One turning vector, and how many ticks it has turned:
The counts run from 0 to 745.
[132 120 117 106 107 135  85 152  74 104 138 135 174 128 113  93 116 118
 119 124 143 140  84 178 122 130 145 128 112 149 124 120 145 129 133 192
 150 152 141 129 126 123  73 182 129 201 136 101 141 120] -> 108
[136 164 120 179 145 124 125 144 168 117 165 133  70 128  89 141 110 134
 209 148 104 122 154  57 130 132 142 112 108 119 134 128  88 154  98  99
 105  97 101 121 116 122  99 121 132 116 138 156 144 127] -> 349
[ 67 119 106 110 162 109  59 157 117 152 139 146 132 145 160 113 123 108
 138 119 163 112  91 147 137 156  78 142 148 129 154 121 139  93 138 186
 131  96 135 112 118 155 141 163 146 139 134  95 137 148] -> 17
[163 113  96 154  81 145 116 119 118 143 146 139 205 125 100 121 115 113
 143 122 114 130 183 178 107 100 141 142 149  94 140 125  86 128  95 100
 156 150  85 154 164 151 104  77 183 138 132 145 122 124] -> 176
[ 96  85 110  84 135  84  67 127 107 132 134 167  97 118 143  49 114 124
 161  94  81  90 136 132 132 134 111 133 126 118 149 135 108 106 137 162
  97 134 113 129  98 118 155 110  99 125 118 116 144 154] -> 365
[136  98 129 163 154 175 147 113 129 124  47 108 165 163 186 188 174 137
  88 133 175 122  99 130 140 148 113 118 136 119 152 113 180 139 149 113
 150 108 137 128 104 162 139 137 143 134 141 129 108 132] -> 299
[131 131 132 116  79  96  99 124 108 113 182 172  89  89  66  79 114 116
 170 119  87 119 149 151  98 132 144 138 132 124 114 146  62 115 117 108
 126 164  84 118 158 122 132 109 113 115 129 125 125 110] -> 259
[125 124 107 169  57 123 136 107 147 133 126 181 185 111 125 162 139 127
 131 146  71 155 155 144 127 125 141 151 144 148 134 164 129 145 150 114
 136 169 185 163 156 103 107 112 147 128 131 138 107  98] -> 617
[176 121 100 138 125 147 150 112 156 108 113 151 143 158 151 110 120 159
 108 112  88 107 126 145 140 100 170 102 125 131 169 168 105 150 141  64
 119 153 104 145 138 149 143  85 112 107 121 179 138 110] -> 718
[182 144 124 107 172 167 158 146 115 111 105  98 165 147 127 107 121 149
 115  96 150 120  80 154 161  96 178  86 142 105 131 114 166 151 111 128
 112  91 102 110 112 123 122 147 119 156 129 154 158 140] -> 660
[174 131 125 144 140 163 102 153 112 114 152  90 147 147  75 130  90 116
 145 161 189 107 125 109 109 136 134 124 136 120 130 100 123 138 107 141
 145 101  90 112 131 149  65 144 164 186 153 100 133 141] -> 663
[149  97 135 102 139 145 172 116  86 118  62  80 136 127 125 104 135 152
 117 106  70 128 159 130 163 102 133 115 144 115  70  98 127 168 124 155
  90 147 125 113 143 111 157 145  90 175 118 142 115 148] -> 195
[137  86 154  90 154 150 101 136  59  97 115 111  89 134 127  76 141 141
 119  93 152 100  99 128 114 131 139  89  91 134 106 106 136 138 127 156
 111 143  81  91  77 132 135 141 119 164 128  97 126 111] -> 656
[112 113 101 198  70 127 140 107 130 129 117 165 172 129 151 155 153 135
 145 146  81 152 140 116 119 127 134 127 120 164 172 144 111 146 141 109
 161 159 174 166 122 124  96 102 155 147 149 140 120  93] -> 71
[140 124 119 153 118 160 151 138  94 101 118  93 156 161 127 159 141 118
 166 167 109 147  99 123 145 123 139  90 154 149 109  84 158 168 121 135
 126 149 112 132 186 128  92 159 157 213 131 126 142 139] -> 198
[138 154 130 113 152 136 112 152 127  86 147 135  82 167 155 102 142 120
 138  94 171  90  36 148 108 152 122  95 123 151 163 136 162 108 141 125
 120 137  98  99  99 165 133 159 114 109 106 113 163 152] -> 575
[155  93 115 152  90 118 165 103 126 147 125 152 134  96 111  86 151 136
 186 108  55 146 154 133 139  88 165 116 140 157 103 133 117 152  85 112
 112 202 123 144 134  79 120  89 150 143 129 127 143 111] -> 629
[131  94 133  85 150 118  79 138  97 153 118 118 176 108  90 104  75 128
 142 135 142 132 151 105 150 116 130 148 143 100 109 110 126 151 120 187
 127 107 130 137 129  91  84 159 148 192 143 110 114 144] -> 106
[153 111 117 170 141 155 171  91 121 115 104  99 119 134 126  87 177 162
 133  94  87 140 170 148 123  98 148 109 128  79  86  98 106 163 102 109
  89 121 111 112  79 145 173  90 122 100 113 131 122 147] -> 635
[110 127 109 136  86 148 104 140  72 116 164 133 166 116 119 124 139 107
 146 148 115 177 115 137 120 134 139 127  87 168  98  95 118 149 133 140
 145 147 137 149 142 114  97 153 174 184 143 129  99  56] -> 537
[170 182 120  94  98 105 147 156 160 115 164 138 125 125 103 137  91 121
 141 126 115 153 103 131 134 103 175 134 144 173 145 168 140 137 128 136
 144 148 160 128 189  96  76 154  96 139 111 122 178 146] -> 686
[129 156 104  91 169 158 142 165 148 112 177  87  72 165 138 142  95 139
  97 119 164 130  70 110 128  95 142 108  75 144 152 126 139 126 141 132
 127  74 111 118 135 178 126 122 127 141 127 116 130 125] -> 229
[102 106 118 160  83  95  94 120 135 142 134 173 146  89 109 106 136 112
 173 146  85 114 202 126 117 140  89 168 171  94 127 116  80 119 126 127
 136 161 137 137 134 113 134 108 129 105 123 136 130 156] -> 270
[151 118 140 126 110 143 166 102 176 150  79 120 109 146 138 179 122 156
  96 146 120  86 174  71 127 130 118 176 150 123 166 164 116 128 136 113
 155 131 147 111 128 148 134  70  97 132 130 116 127 168] -> 498
[129 159 106 183 154 157 145 133 135  94 150 133 106 150 145 133 172 136
 123 101 141 145  84 140 133 138 137  94  60 134 138 116 119 139 140  95
 123  70 115 135  47 145 138 131 148  90 121 134 121  77] -> 437
[125  74 150 125 176 141 100 111  95 143  91 115 150 119 121 116 102 138
 174 142 123 115 123  48 157 131 135  92 108 129 112  99 148 163 119 136
 131 112 102 131  99 109  85 134 161 198 157 122 123 103] -> 651
[101 121 126 110 144 116 105 138 137 166 179 132 104 137 138 117 115 110
 152 127 161 153  51 118 113 111 122 118 119 186 149 121 163 117 125 174
 149 107 143 121 125 126  95 134 166 159 149  83 146 127] -> 224
[124 114 118 136  78 165 132 119  90 120 165  89 122 145  85 101 154 118
 131 131 132 138 143 162 103 117 138 134 138 141 103  71 116 127 104 181
 141 160 112  95 118 134 128 123 138 172 120  63 136 180] -> 202
[121 168 153  97  96  86 116 138 152 127 212 125  43 102  97 149 106  96
 166 148 158 137 119 114  74 142 103 133 132 147 113 122 107 114 110 132
 130 123 112 116 174 132 124 137 122 111 110  76 143 131] -> 689
[ 93 132  87 130 148 139 192 143 151 144 150 100 116 145 176 140 162 137
 118 100 118 183  84 147 148  68 130  96 102 160 108 110 180 143 132 119
 110  90 153 144 122 149 160 116 161 127 119 130 114 104] -> 426
[102 123 117  87 196 117  96 149 109 113 117 120 101 125 117 112  83 121
 110 128 126 120 125  90 164 132 125 118  76  93 104 119 115 156 129 129
  93  67 102 127 106 122 143 148 121 147 139 163  99  81] -> 450
[167 153  98 155 120 115 161 132 211 153 139 184 151 127 132 144 117 144
 120 109 113 118 134 132 133 119 166 137 137 139 199 190 122 133 123  76
 155 124 152 134 129 132 108  83 110  84 114 151 154 134] -> 151
[140 129 126 126 177 101 133 158 138 132 133 147 117 144 140 111 106 107
 195 118 129 116  56  97 149 131 148  91 159 149 165 126 169 143 121 140
 113 139 119 115 147  98  86 165 137 165 139 134 186 143] -> 570
[130 117  95 178 108 133 160  96 173 156 103 129 146 126 129 155 138 165
 123 131  84 148 216  95 155  99 134 172 147 107 113 133  91 145 120 101
 135 109 164 152 126 128 140  58 133 120 130 143 104 141] -> 69
[ 92 171  80 157 179 106 120 170 168 134 141 167 136 155 172 120 135 128
 124 120  96 124 115 136 177 128 104 121 123 110 170 133 115 138 143 125
 101  66 152 145 113 138 162 144 119  95 119 163 134 142] -> 357
